In the rows, zero is written as 128.
One turn or mirror swaps these rows in pairs. Which row does each one swap with?
The rows were stretched afterwards, more along some directions than others.
Zivo: [115 114 102  90 101 124 121 137 149 132 121 153 113 144 118  80 172 102]
nofe: [147  71 108 125  86 117 149 148 117 145 129 131 107 151 101 113 107  74]
fir: [125 123 119  72  99 138 163 141 139 120  85 179 124 120 124 113 142  83]
votar: [138 164 147 112 136 111 127 155 150 132 129 176 138 129 131 151 135 104]
kazi: [151 131 151 118 111 120 139 145 136 140 136 148 127 154 118 117 157  79]
nov: [116 119 107  75  94 139 168 145 145 115  87 166 111 113 127 118 132  83]
Riz: [107 108 114  80  91 138 168 139 149 115  98 158 111 105 132 113 135  92]
pes: [133  79  99 111  97 119 160 134 128 123 113 134 106 130  92 103 129  92]
Let: [128 135  91 123 116  95 139 160 136 145 146 155 105 130 117 137 137 103]
dosuf: [142  85 142 118  96 124 116 145 158 133 130 127 114 146 136  94 125  86]
lumav: [129  82 104 108 102 121 162 130 122 125 116 137 112 126  87 105 135  94]
bef: [108 120 124  95  92 132 153 138 136 119 124 161 109 110 134 119 133 108]
tibi: [135  74 107 119  97 116 162 138 119 139 124 126 116 136  89 106 126  79]
gapaz: [134 161 133 119 134 110 123 160 153 126 131 160 130 122 135 156 122 110]
genad: [100 122 110 115 100 121 140 145 133 123 141 137  99 116 118 130 137 123]
Diful: [116 132  97 125 114  96 139 156 130 145 151 146 108 130 109 130 142 106]
Ret: [122 119 121  78  99 137 172 141 145 123  90 171 122 122 129 116 134  83]
kebol: [112 133 104 119 100 104 141 148 127 134 157 155 103 130 112 131 141 114]
Did: [120 138  91 124 116  93 136 159 143 137 148 152  98 131 120 136 140 110]
Ritu: [145  94 127 121 100 123 110 154 162 138 129 134 105 144 152 104 113  87]
Zepo: [123 131  87 116 108 101 135 160 129 141 146 152 104 125 115 140 143 101]
Vesul: [115 150 121  90  82 123 146 160 162 132 135 167  92 128 160 114 155  90]
Fufe: [139 145 137 123 123 107 132 171 156 141 133 151 119 129 148 156 111  93]
leb: [142  92 153 120  98 128 120 144 153 133 132 126 112 150 128  96 134  87]
dobe: [145 111 161 120 105 121 131 140 145 139 139 133 123 154 118 100 152  83]
Tiz: [152 115 136 127  99 112 147 166 146 155 137 150 108 140 140 142  94  72]
gep: [116 144 127  96  79 124 152 159 161 136 138 166  89 126 156 116 156  83]
pudo: [122 111 105 105 102 121 116 139 155 140 132 152 119 141 112  81 165  96]
Noko: [134 116 112  80 106 139 164 143 138 126  90 168 123 127 115 106 150  77]
mot: [135 132  88 128 105  94 135 157 141 152 140 151  95 123 127 137 116  95]
Zazig: [121 138 120  99  79 122 140 158 163 141 144 160  91 134 156 112 154  86]
linug: [144  87 148 120  96 132 119 143 156 133 129 127 115 146 133  99 126  82]
runik: [115 122 108  97 117 117 110 137 146 129 122 152 128 136 113  91 167 114]
Zafa: [117 111 110 100  81 122 162 137 134 106 118 148  91 103 113 115 137  99]
besek: [117 120 111  95  87 121 130 150 156 143 131 155 105 145 142  86 169  85]
Buzeg: [130 161 134 112 145 112 124 149 152 128 136 166 135 129 117 136 153 115]
Dumi: [140  86 145 113  91 133 120 141 148 130 129 125 111 148 134  94 134  86]
Neriv: [133  77  95 106  94 120 156 135 121 128 121 133 111 124  84 107 132  89]
fus: [145 133 142 104 103 120 160 148 134 142 121 158 124 145 116 122 156  64]
til: [124 103 109 103  93 121 166 124 118 117 111 142 104 108 103 112 131 100]
Kinaf: [120 149 136  94  82 131 168 146 157 123 133 169  88 114 145 119 147  94]
Ros: [146  70 113 121  88 108 158 154 132 153 124 125 113 141 115 118 101  68]
vetuz: [134 116  84 124  93  92 125 170 162 143 140 147  83 128 135 127 110  87]
Seto: [142 135 151 107 108 118 146 147 132 135 129 150 121 153 118 111 162  77]
Zarag: [133 159 147 118 139 113 125 156 148 132 128 164 137 132 138 153 128 111]
von: [ 99 127 115 112 101 108 146 147 131 134 144 149 107 116 126 136 147 111]
Siru: [143  80 104 123  87 109 155 162 143 149 132 124 104 145 134 127  96  66]
nat: [116 133 118  95  79 120 144 158 167 139 139 162  93 134 159 104 160  82]

fir is swapped with votar
Buzeg is swapped with Noko
Tiz is swapped with bef
Siru is swapped with genad

One turn or mirror swaps these rows in pairs. Which row does each one swap with?
The rows were stretched afterwards, more along some directions than others.
fupu: [121 135  66  99 140  86  95 131  61 109 111 158 142 114 131 145]
Vas: [125 120  72  96 144  89 107 146  56  93 109 158 140 117 128 137]
Pitug: [158 134 119 102 126 105 132 119 126 130 141 133 130 134 147 153]
duz: [136 148  76  93 156  89 108 108  68 163 111 162 137 100 126 166]
diti: [136 107 113 126 160 105 160 123 113 122 123 153  99 110 115 113]
tuvil: [143 136 138 124 152 113 142 109 134 114 114 107 103 112 127 113]
bev: [137 129 118 109 157 104 134 118 110 113 114 119 121 121 119 136]
kib: [134 134  87 115 146  99 109 125  68 113 108 153 118  97 123 127]
Guzi: [147 132  86  84 130 107 117 130  93 123 115 153 145 132 161 157]
suse: [158 105 137 123 132  96 139 113  78 131 135 128 121 116 135 138]
naze: [147 127 120 104 137 105 141 106 131 125 138 125 125 124 140 143]
padez: [137 121  84 108 146  98 105 136  63 111 104 156 136 107 123 141]
zug: [146 147  74  96 140  89 107 109  72 154 120 158 153 114 141 159]
venur: [155 110  90 110 154  89 129 146  63  99 123 156 138  97 125 136]
Voka: [163 121 128 120 177 102 157 114 114 125 120 120 122  95 112 131]
subo: [174 110 152 134 133 103 151 111  85 135 148 121 120 123 130 142]
Sova: [173 128 113  94 150  94 143 113 121 131 143 137 134 129 141 154]
Gini: [145 138 128 125 149 109 138 121 123 123 117 108 107 119 120 126]
Sati: [139 138  73  96 138  77 115 107  74 142 122 151 145 111 143 159]
Nurub: [165 131 119 109 142 113 132 120 116 135 139 143 142 127 154 144]
finid: [133 134  77 108 151 105 109 135  61 120 105 156 129 105 117 136]
talo: [136 130 119 104 147 108 126 118 122 107 121 121 127 127 132 139]
redig: [160 110 149 126 129 112 136 110  81 138 137 129 125 120 138 142]
vof: [171 122 123  94 150 101 147 118 112 122 139 141 147 125 147 160]
Zos: [138 109 110 120 158 117 160 118 100 116 113 154 104 107 111 110]
Pugu: [156 119 153 134 121 107 145 105  90 132 134 115 109 121 133 132]
pesep: [151 120 106  86 136 109 133 118 111 118 131 143 144 127 152 155]
fuva: [142 124 130 118 154 109 141 123 132 109 109 111 117 121 127 121]
Vona: [150  96 116 120 154 113 167 129 108 107 127 149 110 109 116 110]
feri: [154 135  71  97 153  69 122 118  60 138 125 168 154 106 139 164]
Gibun: [144 118  80  95 148  90  98 141  65 103 112 149 143 115 141 139]
letef: [142 117  92 110 148  93 110 141  68 107 106 153 133 110 130 129]
zupot: [146 156  86 102 149  90 119  95  97 167 107 138 131 114 139 165]
Bavod: [136 102 112 123 162 113 157 119 105 118 120 150 103 108 117 105]
Dazo: [143  93 111 112 163 109 161 127 107 110 122 153 110 111 119 115]
dif: [138 129 105  88 129  98 129 141 112 110 128 139 136 134 158 141]
Fol: [137 130  73  93 130  89 107 116  61 129 127 161 152 112 145 153]
pibal: [167 114 146 134 133 105 149 101  85 143 137 120 117 109 125 136]
Puzod: [163 133  71  87 138  73 109 122  56 135 134 163 159 121 150 163]
kupu: [153 120 137 120 162 107 142 122 131 116 112 117 110 117 121 123]
fiki: [153 104 106 122 167 105 163 125  92 121 127 159 115 109 110 121]
Fugo: [157 108 152 136 128 109 142 108  92 134 142 122 105 117 130 133]
Mekur: [145 123 108 109 169  95 130 122 124 114 113 123 112 113 123 129]
valuz: [162 149 102 127 148  89 120 100  94 172 137 149 123 106 130 163]

fiki is swapped with subo
dif is swapped with duz
Sati is swapped with pesep
Nurub is swapped with valuz

